In the rows, zero is written as 128.
The rows below come in pairs that one turn or mirror swaps. Which row does each named row swap with?
z385: [145 147 102 141 158 113 121 139 132  96 130 142 154 125 163 136]
z439: [133 150 117 140 153 112 129 140 120 103 141 140 159 131 158 129]
z633: [151 158 103 109 117 100 125 129 127  93 151 147 114 120 169 130]
z872: [137 146 130 119 115 138 123  89 126 111 129 131 117 129 158 139]
z55: [139 145 114 121 121 137 112  89 135 105 114 134 112 127 165 136]
z642: [136 153 126 125 120 140 119  84 138  97 123 128 123 123 161 129]
z394: [149 160 104 111 121 101 124 134 126  93 153 146 113 119 169 130]
z456: [142 147 112 131 114 131 118  84 129 108 115 132 118 131 161 129]
z691: [138 149 122 123 112 129 127  83 120 100 122 132 119 113 170 131]
z92: [131 160 116 133 143 110 116 113 119  87 151 158  96 125 171 141]
z504: [139 151 127 116 118 132 118  83 127 114 132 133 117 134 162 133]
z695: [138 150 109 121 119 131 123  79 122 117 128 136 115 133 161 134]
z516: [141 149 112 119 125 126 127  75 138 102 127 129 114 124 171 134]
z752: [138 157 115 144 152 113 130 133 138  96 132 134 161 117 156 132]
z514: [153 159 103 114 119 101 124 130 125  91 152 144 111 121 170 132]
z979: [139 146 102 153 152 114 120 131 129 103 137 139 159 120 161 138]
z754: [137 144 122 124 113 135 126  82 134 110 123 130 123 126 161 129]
z744: [147 159 100 113 121 100 126 133 128  95 154 148 114 119 172 133]
z431: [130 151 127 120 122 122 127  77 149  97 133 136 119 127 170 130]
z14: [138 151 108 140 155 110 130 131 131 113 142 153 160 135 164 131]
z760: [124 145  93 149 146 110 141 130 121  98 146 139 144 128 151 141]
z356: [135 148 113 149 158 112 131 129 128 101 137 141 162 123 156 130]
z90: [129 159 120 136 147 111 114 117 120  88 152 157  98 122 173 142]
z857: [139 141 118 124 121 142 130  86 145 101 121 144 115 123 165 132]
z732: [135 137 113 122 120 135 131  79 128 111 125 143 115 128 169 130]
z116: [151 159 103 112 120 102 126 131 126  92 154 145 113 119 172 129]
z165: [139 155 115 139 157 106 127 135 125 110 145 140 158 129 160 134]
z272: [130 161 119 132 145 109 114 117 119  89 151 158  97 120 169 141]
z886: [143 146 121 121 121 135 125  81 134 117 131 145 118 137 165 137]
z421: [135 143 123 117 121 129 126  76 138 111 129 137 119 127 169 131]
z500: [136 147 105 142 155 115 135 134 141  95 131 153 156 121 160 127]
z636: [129 161 116 135 142 110 111 119 120  89 151 156  98 121 170 141]
z853: [126 142 100 129 111 131 135  89 123 101 136 132 111 135 157 134]
z12: [135 153 113 147 153 106 132 131 116  94 136 141 156 109 169 133]
z227: [133 161 119 132 143 111 114 117 119  88 152 155  95 122 170 140]
z515: [133 155 115 137 155  96 135 124 146  93 142 143 157 123 164 130]
z371: [138 151  99 145 159 110 130 131 121 111 146 141 155 128 165 137]
z670: [133 139 128 127 111 133 128  85 125 106 136 132 120 123 152 127]
z346: [136 140 101 142 157 107 139 130 125 106 137 152 155 123 164 134]
z603: [130 144 118 150 148 109 137 134 123 104 145 137 154 121 153 125]
z365: [136 147 113 139 162 101 135 126 134 103 140 146 160 126 164 130]
z600: [131 154  99 138 163  99 130 124 134  98 137 141 156 118 165 131]

z642 pairs with z752
z227 pairs with z394
z754 pairs with z356
z421 pairs with z365

